Rotation paths and how fast each direction turns (degrees a step):
Each turn is a multiple of 5 degrees from 10 to 175, or 0.
Each row of a path follows its step; steps can be skipped.
path 1
step 0: [ -5   0  21 -12   7  -3  14 -15 -20 -11   9  45 -18   1  38  17 -41 -26
  30 -10 -24  27   8  29  18 -24]
step 1: [ 11  26 -11  13  11  -9  29 -33  27   8 -29  16   9 -35  14  36  24  48
 -16 -20   3  -5   7  -5 -17   2]
step 2: [  7  -5 -34   8 -31 -13  23  26  24   8  10 -37  15 -12  -7   9 -39 -35
  -5  23  16 -14  41  -5  -9  19]
step 3: [-10  45  22 -13  39  -6 -24   4 -18  29  -8 -33   1  39 -15 -36  -5  14
  25   0   9 -20  18  -3  -2  -4]
step 4: [ -6 -46  65 -22  10  31 -10   2  -3 -11 -20  14 -22 -25  13  11 -13 -11
  21  -2 -15   1   3   2  -1  31]
step 5: [ 43   2  -3  -6   6 -10   6 -19  41 -33 -14   4  10  18  43  21  43  -3
   7  -4  27  16  -3  22  -7 -28]
step 6: [  2  15 -21 -24 -40  -4  11 -22   4  19  47 -14 -34 -34 -17  25  -9   9
  -2  19  12   5  30 -19  11 -23]
step 7: [-23  56 -18  -4  33   9   0  13   8 -17  -4  25   1  32 -18  11 -48  -1
   2   3  12 -30  -5 -12 -15  23]
step 8: [-20 -31   6  -5   5   3  22  17 -43 -13 -64  -8   2 -23  13 -21  -2  20
  23   2  17  -5  30 -11  14  11]
step 9: [  9   2  34 -23 -20 -45  15  18  24  25  -5  -7   3  20  46   8   4 -26
  11 -41 -11   2  -7  26  -8  -8]
step 10: [ 23  15   8 -10  11  -1  14 -57  36  -6  14 -15 -18 -20 -26 -15  18  11
  -1  12 -38  21  36 -12 -18   8]
step 11: [ 19  16 -12  31  24   6 -35   8   5 -12  15   6 -11 -25  -8  30 -20 -51
  20   2  40 -28  13 -19  -8   6]
Speeds:
[  0  -2   1  -8   8   4  17  -2   1   9   2   0   2  -7   2  -2 -10 -24
  -1   7   8  -3 -22   3  -7  -4] => 160
[ 10 -11   1  18   8   6  11   7   7 -16  -6   4   0  -3   8  -2   5   1
  -5   5   5 -11   0 -20  -4   7] => 115
[ -5   5 -12 -19 -12   0   7   6  -5 -19  -2   8 -17   5   1  -1   0   7
   0  -4   6   2 -14  -9   5  -3] => 45
[ 18  -3 -12   2   2  -4  -6 -11  10   6 -10  -6 -10  -1  -5  12 -12  -1
 -14  -6  -6   9  -2 -10   0 -12] => 80
[-14 -10   3  -6  13   0   7   8  12  10   9   2  -6   5  -8  17   3  14
   2  -3 -11   1  -6  -6 -13   5] => 125
[ 13   1 -11  -2  -8  -1   9 -11  -4   2  19  -1  -2  -1   5  -1   7   2
  -8  -9   8   3   6   6 -20  16] => 85
[ -9   7  -2   4  12  10 -10  -6   4   4  11  10 -15   1   7 -22 -12  -3
   2  -1  -4   7   6 -11  -4   0] => 100
[  2   7  -9   0 -10   0   3   0  26   1   5  -3   4 -18  13  -5   7   6
   7   3 -13  -3  -7   6   7  -4] => 85
path 2
step 0: [ 13  18  -1  10 -72  -8   2  -7  21  -9  27  32   3   3  16  -7  20 -20
  10 -14  41  11 -17  16   7   0]
step 1: [  7  39 -26  -5   8   7 -10 -45  17 -17  37   6  -9 -46   7  -2  10   9
 -12 -16   4  24   4 -36 -20  20]
step 2: [  2  31   0 -10 -55 -49  -1 -37 -24 -14 -28 -16  17  -8   9   8   4  26
 -18   2  21   4   9   1  11  10]
step 3: [ 18  -4 -28   1 -53 -19  34 -19  29  -9  30  12 -21 -18  29 -14  -2  -7
  28 -18  16   6 -22  -4 -18 -18]
step 4: [ 14  67 -23   7 -25   8 -24 -14  11  -2  13  11  -6 -21  10  -3  17  -8
 -44   0  -3  19  11 -35   6  -6]
step 5: [  8   7  29   0 -50 -42 -15 -47  -1 -18  11   5   8 -19  -2  12  31  19
   7 -17  21   9  -4  16  -5  30]
step 6: [ -1  11 -47  -8 -28 -11  29 -16  19 -34  15  -4  -8 -27  15  -9 -34  18
  -3 -15  33  20 -10 -35 -21  -5]
step 7: [ 25  57 -19  -1 -49 -15   7 -31 -19  20  14   2   5 -13  25  -3  24 -12
 -15  19  -7 -12   0 -13  27   0]
step 8: [  6   9  25   6 -43 -15 -17 -30  29 -24   8   9 -14 -22  31 -14  30   3
   7 -31  12  31   5  12 -36  -9]
step 9: [  1  42 -53 -12 -24 -15  -1 -22  22 -22   7  17   2 -13 -23  15 -15  14
 -17 -24  30  21  -8 -24  17  19]
step 10: [ 21  14   3  10 -44 -45  15 -49 -24  12  27 -17   3 -29  18  12  14   7
  -5  18  -1 -17  -2 -26 -18   2]
step 11: [ 11  15  -8  -5 -62   2   1  10  24 -28   0   7 -12 -14  47 -38   8  16
 -18 -12  25  27  -4   7  -6 -10]
Speeds:
[  0   1  -3   0  -4  -4  12   3   4 -18   1  14   6  19  -9   9 -12 -13
  12  -6   2  -2  -4 -10  -2  -7] => 120
[  9   5   2   6 -14  10   7  14   2   5   2   4  -8   3  17 -12   5 -13
   0   8 -12  -5  -3   2   5 -15] => 95
[  8  -1  -6  -9  -6  -5   3  -3  -2  10   8  10   5   8  -7   0  12   3
   9   0  -2 -10 -10  14  21  16] => 155
[-15 -15  -1  12 -10  -3   3  -1  -2   4 -10   1  17 -13  -3   1  19 -15
   4  -1   4  -4   2  -4  -1  -1] => 140
[  8  13  16   6  -3  -8  -5  -2  -9   5   0 -10   3 -10  -9  11 -13 -14
   3   3   8  -6   3  11  11  -9] => 140
[ 11  -2  20  -2  -1 -17  -4  -3  -4  -6  -5  -4  13  18  12   1  12   6
  -3   4  -6  -1  10  -4  -3   0] => 130
[-11 -14   8 -22 -11  -1   1   2 -12   6  14  -2  -6   4   2   5  -2 -10
  -7  -8   1  16   0   3   0  -3] => 135
path 3
step 0: [ 17 -20  29  24  11 -27 -12  -1  29  -4  22  29 -11  19 -17 -27  29  38
 -16  15   4  10 -15  22 -29   8]
step 1: [-22 -16  22   3  26 -24 -31   1  44 -11   1  23 -26   0  -6   1 -25  20
  24  27  20 -16   0  21 -27 -11]
step 2: [ -9   5 -28  17 -12 -21 -29   1  38  -3   4  37 -27  -6 -26  -5  28 -10
  11  11  32  -7   2  45   5  -8]
step 3: [  9 -47 -13  13  17  -6  -4  -2  40 -36   3  10 -19  17 -24  -3  18   2
 -21 -11  39 -12  -1   7   5 -37]
step 4: [  7 -11 -30   0  43 -36 -39  -9  15  -3 -22   1 -15  -5  17   2   1  -2
 -22  30  43  -9   4  -2  18 -24]
step 5: [ 18 -13 -28  24  28 -21  -7  -2  10  49   0  24   7  29  -7 -12  23 -11
 -25   9  40   0 -27  10  -4  -5]
step 6: [ -7 -26  10 -29  21 -11 -27   2  24  17   0  19  -4  43   0  -7   8  39
 -23   7  30 -11 -33 -22  -7  -2]
step 7: [  7  -9 -12 -26  22 -15 -45  -5   9  21  -1  23   0  16   9 -43  13  22
  28  31  14 -25   0  27 -14   7]
step 8: [-20 -23 -10 -13  17   7 -21   8  40  23   9  36  13  24 -19 -14   3  -4
   9 -27   3 -29 -11  46  -2 -19]
step 9: [ -4 -15 -13 -21   3 -21 -50   3  35 -18  -2  13   2  -2  -5 -16  24  37
 -30 -20  -9 -17  12  20  22 -28]
step 10: [ 24 -28 -23  31  39 -31 -20  -2  13  15   1   0   7  -9  -2 -23  -3  18
 -14   6 -12 -20  19  33  -7 -40]
step 11: [-14  -4 -16  17  19 -36 -17  10  29  47  -3  18 -13   5 -18  32 -15  25
 -36   3  -3 -12 -19  11   6 -28]
Speeds:
[ -7   3   0  14 -11  12   0 -18  -2  10   2   3  -5   0  -9  -7  -7  17
   8   6   6 -11   0 -11   7  -3] => 70
[  1  -1   3  -9 -11   0   0  12   1   3   5   8 -15   5   7   3   0   9
  22  -1   1  -4 -11   3 -18  12] => 60
[-11   4  19 -11   5   1  -2  -4  -3   5  -5   2   4  11 -18 -10   3  -6
  -3  17  -6   4   1   0  -9  12] => 55
[ -7   6  -6   5 -17  10   2   5   9   3   5  -3  -3  16  -7   5   8   2
 -20 -13   3   4  -7   9   4  12] => 120
[ -9  18  -4 -15  -9 -10 -19  -1   0  -3  -9   1  -6 -10   8   7   4   7
  -4   8   0   3   3  -5  14   6] => 145
[ -5  -8   2  -7  -1   4  12  -3  -1  -8 -12   7   5  -6  -4   1  23  19
   0  -5  -1  13  -6  -8  -5 -10] => 120
path 4
step 0: [ 17  12   8  18 -20 -11   8 -30 -10 -14  15 -37   0 -44  -8  12 -10 -25
  14  24 -27  37 -31  -7 -20 -20]
step 1: [ -7  26  -4  15  -1 -19   0 -14 -35  20   5 -14 -48 -60  12 -17  25   2
 -18  15   2 -12 -12 -24   6  -3]
step 2: [ -7 -16  -6  31 -11  31  -7 -23  -4 -15   2 -29  -6 -37  28 -39 -10 -10
 -35 -21  -9   3  30 -29 -12  14]
step 3: [  9  11 -14   5 -28  -9  11 -21  -7 -40  14 -13 -10 -45 -15 -24 -36   1
  14 -11 -28  38  -7   9  14  26]
step 4: [ -7  42 -36  -9   1 -22  21  -6  11 -13 -25  17 -34 -47  10 -26  19 -10
   3 -16 -17 -15  -2 -21  24   2]
step 5: [  9 -12  -5  14 -11   7  -4 -31  30   0 -36 -13   2 -16   9 -37 -30 -23
   6 -35  14 -16  11 -50  17   4]
step 6: [  4   9 -35  15 -26 -10 -12 -25   9  -5   6  14  -6  -1 -18 -21 -48  16
   6 -12  20  40 -19  -5  48   8]
step 7: [ -6  34 -53  14  -6  30  32  -6  25   1 -21  36  -4  -9  13  16   5   8
  -5   3 -10  -2 -16 -22  40  -7]
step 8: [ 15   6  16  20  -9  13  34   4  42  23 -22 -27  22   0  11   1 -42 -11
   1   4   7 -22 -13 -37  37   6]
step 9: [-16  22   3   6 -34 -25  -7   7  25  21  12   1  -1  18   0 -13 -42  15
 -42  14   9  29 -36 -14  27 -22]
step 10: [-27  13   1   0 -33  43  14  -9   8   3   9  43   0 -13   8  31 -11  20
 -26   7 -16 -17 -29 -32   1 -31]
step 11: [-13 -14  32  10  -1   7  33  15   7   6  37 -15  11 -20   7  18 -40  17
 -15 -12  -5 -49 -14 -15  32  17]
Speeds:
[  4 -14   9  13   5  -9   0   4   0  -1  14  -5  12   5  -5  -9  -1   1
  12  -5 -16   9   3  -9  13 -11] => 125
[ 12  -7 -25  -2  14  -5  -4  -9   8   0  -5   1   3   9  -4   8  -1  -6
  12  -7  15   0  -4   0   7  -5] => 40
[  0  -5  -4   2  -6  -5  -7  10   5  -9  -5  16  -8 -12 -12  13   4   6
   5   6  -7  20 -14  -1  -6  -2] => 115
[  5  -6  -3  -5  -6  -8  10  -7 -11 -12  -8 -14   0 -10   7  -8  17  14
   3 -13   7  10   3  -3  -6   2] => 25
[-14  -7   3  14  -7   8 -20 -10 -17   9   3  10   2  -3   1   0   1   6
   3 -11  13  -3  -4  -1   3  -5] => 85
[  8 -11   4  -8   5   5   1 -15  -2  -1   6  10 -15   9 -10  -7  -2  11
 -11  12   4   4   9 -17  -1   0] => 90
path 5
step 0: [-11  -1 -33   2  -1  11  36 -17  -5 -35 -11  -3  -7   5 -31  -9 -10  31
 -20 -38  15 -40   0  -5  16   7]
step 1: [ -9 -22  18 -12  32  24  -2 -17 -27  11  -7   9 -13  28 -26 -30  30  -9
 -17   3  -3  33  -8 -18 -18 -27]
step 2: [ 35  17 -18  -5  -2 -25  24 -34  18 -34   2  -7 -21  13 -35 -17  -1  -9
   5 -35   4 -22  14 -11  23   2]
step 3: [-42 -17  18   0  34  14  29 -16 -24  -1 -19   3  -7  14  -1 -27  26  10
 -41   0  21  12  -9  12  24  -8]
step 4: [ 37  15 -44 -30  16   5  13   0   9   4 -15   1 -27  25 -31 -17  16 -13
  14 -17  10  -4  22 -20  -9 -22]
step 5: [  1 -10  24  32   9   4   0 -42  -7 -25 -27  15  -3  12 -16 -11  25   6
 -19 -24  27  21  -2  24  35  13]
step 6: [ 10   2 -32 -17  38 -20  37  13   0  -3 -21   3 -17  25   1 -16   7 -16
 -20  28  -4   3  28 -29  17 -24]
step 7: [ 19  41  17   1 -20  25   5 -17   0   3 -35  14 -21   6 -18 -20  31   8
 -13 -26  33   4  12  34   8   6]
step 8: [ -3 -28 -35  33  43  -6   7  15   5 -35 -28  13 -16  31  10  -9   4   8
  -6  -1  -4  23  28 -12  10  -9]
step 9: [ 42  33  14  -3 -26  17  20 -30  -3  11 -40  26  -2   3 -11 -13  19  -4
 -30  24   1   2  10 -17   9 -10]
step 10: [-19  21   2  15  11 -15  -3  30  -7 -46 -19  -5 -34  32   5 -18   0   8
 -14 -22  -3  20  40  16   6   9]
step 11: [ 21  -3 -11  26   2  37  36 -11  22   4 -27  43 -12  -1  -1 -23  11  24
 -22  24  -3 -16  -1 -13 -17 -14]
Speeds:
[ -3  -3   6   8   3   2   2   8 -10  -4   5  -1   5  14  -2  10  11  14
   4  -9  -9 -10   3   7  16  20] => 145
[ 15 -12  -6   9   7   0 -14   7  -1   3   7   1  -8 -11 -12 -17   5  -1
  -5   1  -5  -1   2  13 -10  12] => 115
[ -7  -3   5   6   3   9  -6  -2   4 -17   9 -12   9  -9  -2   6  -1  -1
 -12  -2  19  -1  21   0  -3   2] => 145
[  1   5   3  18 -18  -7  -1   1  -9   3 -13 -10   3 -10 -12   0   7   5
  -3  -2  12 -12 -14  -1   2  -7] => 160
[  6   1   2 -11   9  -4  10  -8   0 -20 -14  -4 -14  -5  -4   5  17  15
  -2   4  -2   6  -3  -2 -10   2] => 0
[ -6 -10   0  12  -1  -8   3  -7  22  -6  -1   5   5  -7  13 -15  11  -1
  10  -5   1  -4  -4 -12   5  10] => 125
path 6
step 0: [ 51  10  -7 -18 -24 -30  13 -24  -9  30   2 -12  -4  -6  19  31   5   4
  24   2   8 -28  22 -11  22  10]
step 1: [ 19   8 -12   2  -3 -10   1  -3  19  25 -22  -2  23  38  34   7  52  -7
  13   0 -24 -23  25   6  15  10]
step 2: [  1 -13   7   1   5  -8   2  34   6 -26 -26 -29 -15  31   8   5  41 -11
  18 -25   9  -6  45  12  -1  -9]
step 3: [ 19   7 -24   7  -6  -6  51  12   3 -11 -10 -11 -43  11  -3  15   4  -9
  22 -30  39 -12   9 -14   9 -22]
step 4: [ 20  -1 -54   1  -6 -18  51   6   8  20  15  -7  12  36   3   7  -1  -2
 -11 -14   3  -6 -15  21  27  -2]
step 5: [ -3 -25 -16  19 -26 -19  -1  10  -9  12   9 -38  36  18 -20  19  16   3
  -4  -9  15 -19  20  44  15  10]
step 6: [ 12  15  -4  37 -22  16  -3   7  -8  12 -15 -31  10 -10 -13  28  15 -28
  39 -21  21 -37   1  15 -18   4]
step 7: [ 30  14 -15  11  -3  16  28  21 -12  14 -14 -15   4   8  25   6 -12 -22
  29 -42 -38  -1  -8  21 -19 -18]
step 8: [-12 -21   9  17 -28 -16  47  19 -10  17  10 -11  -8   9  18  21  -6  24
   2 -30 -33  12  30  21  -5  -7]
step 9: [-23  11   3  33 -31   9  40   7  29   3  32  -6   0   9  10  43   8 -11
   1   1  16  -1  26   1 -10  26]
step 10: [ -1  -3 -10  -7  -4  34  21   7  12 -10  34 -16  36  20  25  10 -16 -54
  21  -1  20  -5  12  14  -7  -3]
step 11: [ -9 -28  20 -26  -2 -16  24   2 -27  16  27 -30  11   8  16   6 -22 -12
  48  -5  -1 -31   0  12  -3 -20]
Speeds:
[ 15  -7 -15   3   7  -3  -3   6   0   1 -18  -9  -7   8 -11   0  15   5
 -12   1   7  -5  -4  -7  11  -6] => 25
[  1   4   9  -8  18   1   4  -1  10  14  -3   3  14  -4 -19  -3  -6   3
  -7 -14   4   2  10  -9  -7   1] => 0
[ -7   6   6  16   8 -15   4 -10   7 -15 -13  -9  -4  -1   5  -7  -9  -5
  -4  -7 -14  -8   3  -3   0 -10] => 70
[ 12   5   5  -3  -2   0 -15  -2 -11   9 -19  -2   7 -14   3   7   4   4
  10  -3 -17  -9  -1   6  -3   9] => 60
[  9  14   7   7  -8  -5  -5   0   3  -9   5  -8 -17 -13 -11  15  -2  -1
   0   0  15   0   5  -9  -7  11] => 115
path 7
step 0: [ -7  -7 -13   5  16 -20  -5 -20  16  73 -19   1 -25 -16  14   4  35  25
 -14  21  32 -19  -4   2  14 -16]
step 1: [ 10  11   7 -36   2  36 -47  -8  38  21  26  15  11 -13   0  -7  10 -15
  26  33 -28 -19  -6  15  21  14]
step 2: [ 32   4  28  23   6   7  21 -31   1  52  -8  34  -4   4 -28   0 -18 -39
 -16  26  18  -8  32  -7  -8  10]
step 3: [ 27  -5  27 -54  42  -7 -11  21   0  21 -18  27   5 -24  -4   5 -17  17
 -30   0  -3 -11 -36  27  -5  11]
step 4: [ 21  21  30 -15 -33 -17  23 -30   0  -4   1   6  -1  -4 -41 -17  33  23
 -20  13 -23 -30  17   9  30  28]
step 5: [ 24 -10 -19  18  12   9   9  27 -11  14  -8  15  11  19 -29  39  19  -3
 -20  37 -16 -52 -34  12 -15 -22]
step 6: [ 17 -31   3  -7   6   1 -14 -28  13  21  10  25  -8   0  30 -14  59  35
 -34   9  16  -6  17  31   8 -15]
step 7: [-13  -5  12   0   7   5 -16  -1  32  38 -21  -3  15 -37 -20  -2  31 -12
  45  45 -29 -30   6   4 -10   3]
step 8: [ 37   7  -6  -6 -16  23 -34 -12  13  39 -22  45 -17  31   4 -11  -1 -28
 -26  26  22  -4   0 -11 -13  28]
step 9: [  5 -30  46 -34  44   4  19  -8  13   3  -5  36   3 -18 -13 -17  -5 -25
 -11  -7 -28 -16   8  35 -18  10]
step 10: [ 10  28  39 -16 -26 -20   9 -11 -16  29 -56 -20 -17   3 -19   2  13  23
 -34  19  -7 -20 -11   4  -5  24]
step 11: [ 15 -12 -19 -28   0   2  -3   5  22 -25  19  21   0  27 -24  40  35 -13
 -26   6 -22 -46 -23  24   0  22]
Speeds:
[ 11  -7   9   2  -6  -8  14  -1   1   5   2  10  -9  10   3  -3  -7  12
  15  -5 -13   6 -18  -3  -4   9] => 60
[ 22  -2  -9   7  10 -12  -9   3 -10  -9  -2   4   7  -5  -5   3  -6  14
   6   9  -5   4  15   2   7   2] => 35
[  1  -9   7   3   9   0 -17 -14  -3  17   1   2   5   6 -21  -3   9   2
  -7   0  -3  -8  -8   9  -2   9] => 0
[ -8   9   3   2  -5 -12 -12 -12  18 -10 -13   4  -1 -17  -2   9   1  11
   3  -4   2  -4 -10  -8   4   4] => 110
[ -6  -3 -11   9  10   5  -8  -3  13  10   3   3   0   8  12 -10  14   6
  15   8  -3   1   3 -14  -1 -12] => 55
[  1   6  -5  18  10   2   9   6 -12  12 -22 -10  -8  -9  -3   0  -1  -6
   6   4   4  -6 -12  -2   2  -1] => 145
[ -6   3  29  13  -6   4  -3  -4 -12  -6   4  -3   6  -4   6  -4   1  -3
   9   5 -13 -10   9  -4   5  -5] => 135
path 8
step 0: [ -7  27  26  55  -5   3 -22 -33 -37 -13  30 -12 -25 -37  19  21  18  -8
  -6 -13  42 -15  16 -22 -28 -17]
step 1: [ 10 -25   7  32 -30  -6  53  -1   8 -73 -13  29 -22 -17 -23   7 -16  34
  -3  11  11 -11   6  -5  -8 -26]
step 2: [-13 -15  42  18 -11 -20 -17 -18  12 -12  38  18  31  24  -1  33  15  14
  55 -12 -13   4  42  11  15 -38]
step 3: [-50   1   9   9  -3 -20  27   8  -2   3 -14  20  38 -43   1  12 -13 -10
   0 -20   3 -36  -7 -57  47 -27]
step 4: [  5 -17 -34   2 -23 -30 -45  29  24 -36  45  18  -2   9   0  -8 -23  16
 -13   1 -26   1  -6 -16  61   4]
step 5: [-32 -26  16 -46 -12   0   2  29  -4   9   8   3  -2  33  22  43   1 -14
  23 -31  33   2 -42   7  40  31]
step 6: [ 18 -13 -31  27  33  21 -44  25 -10   9 -29 -17 -12 -37  16  30 -12 -30
 -11  -8  26  32  -6  -5  51  -4]
step 7: [ 27   7 -11  10 -29  25 -10   2   6 -24  25 -27 -42   2  20 -20  33  27
 -10 -20  75 -12 -16  -7  10  22]
step 8: [  0  -1 -16  14  39  23  25 -24  -1 -49  -8  23 -48  -3   2  57  11  -2
  33  -5  21  13  -1  39 -13  -3]
step 9: [ 21 -11  26  59  -3  -6  -9   7 -21   8  11   4   3 -31  42  25  13  23
  16 -21  27 -10  34 -20 -41 -37]
step 10: [-13  -6  17  36   3   0  63 -13  35 -37  16  40  -2 -10 -10 -33  -4  29
  -1  13  24  -2   9 -14  31 -37]
step 11: [-37 -12   0   5 -11  -3 -23 -12 -12 -13  71  42  21   0  -6  34  -8  11
  48   8 -25 -18  31  -8  12   0]
Speeds:
[  2  20   0  13  -6   4   5   7   2  -9  -4  17  12   6   1  -8  -7  -1
  15 -14  -5  -3   3  -1  -8  -7] => 45
[-12 -17   3  -1   2  -5  -9   7  12  -9   6  -8  11  -1 -17  -7  -2 -15
   5  -3  -4  -9  -8  -6  -7  -9] => 40
[ -1   2   4   5  -3  17 -10   4  -2  -1  -1  -5   8   4   9  -2 -10  -5
   3   7  -6   7 -24  -3   9  19] => 45
[ -3   7  -3  -3  -4  -6   3   0   6   9  -7   1  15  -5  -6  -9  15  -5
 -12   5 -11  10   0  13 -17  15] => 0
[  9  -5  -8   0   7  -3  22 -13  11   0 -11   6  -2 -10 -12   4 -14  -6
   1  -4  -1   7 -14   1   7   2] => 160
[  7 -15  18   4  -4 -15   0  14  -6   2  -8  12  -6   9   7   3 -10  -6
  -5   3   3   9  -5  12  -9  -4] => 95
[  6  -7   7  -8  12   3   2   6  -6  -5   0   4   2  11 -16  15   7  11
  14  -6  -7   1   5  -1  -3  19] => 115
[-15  13  14  -5  11  -4   1 -16   3   2  10   7  -5  14  -1  -1   7 -14
   5   0   7   4  -5  12   8   0] => 130
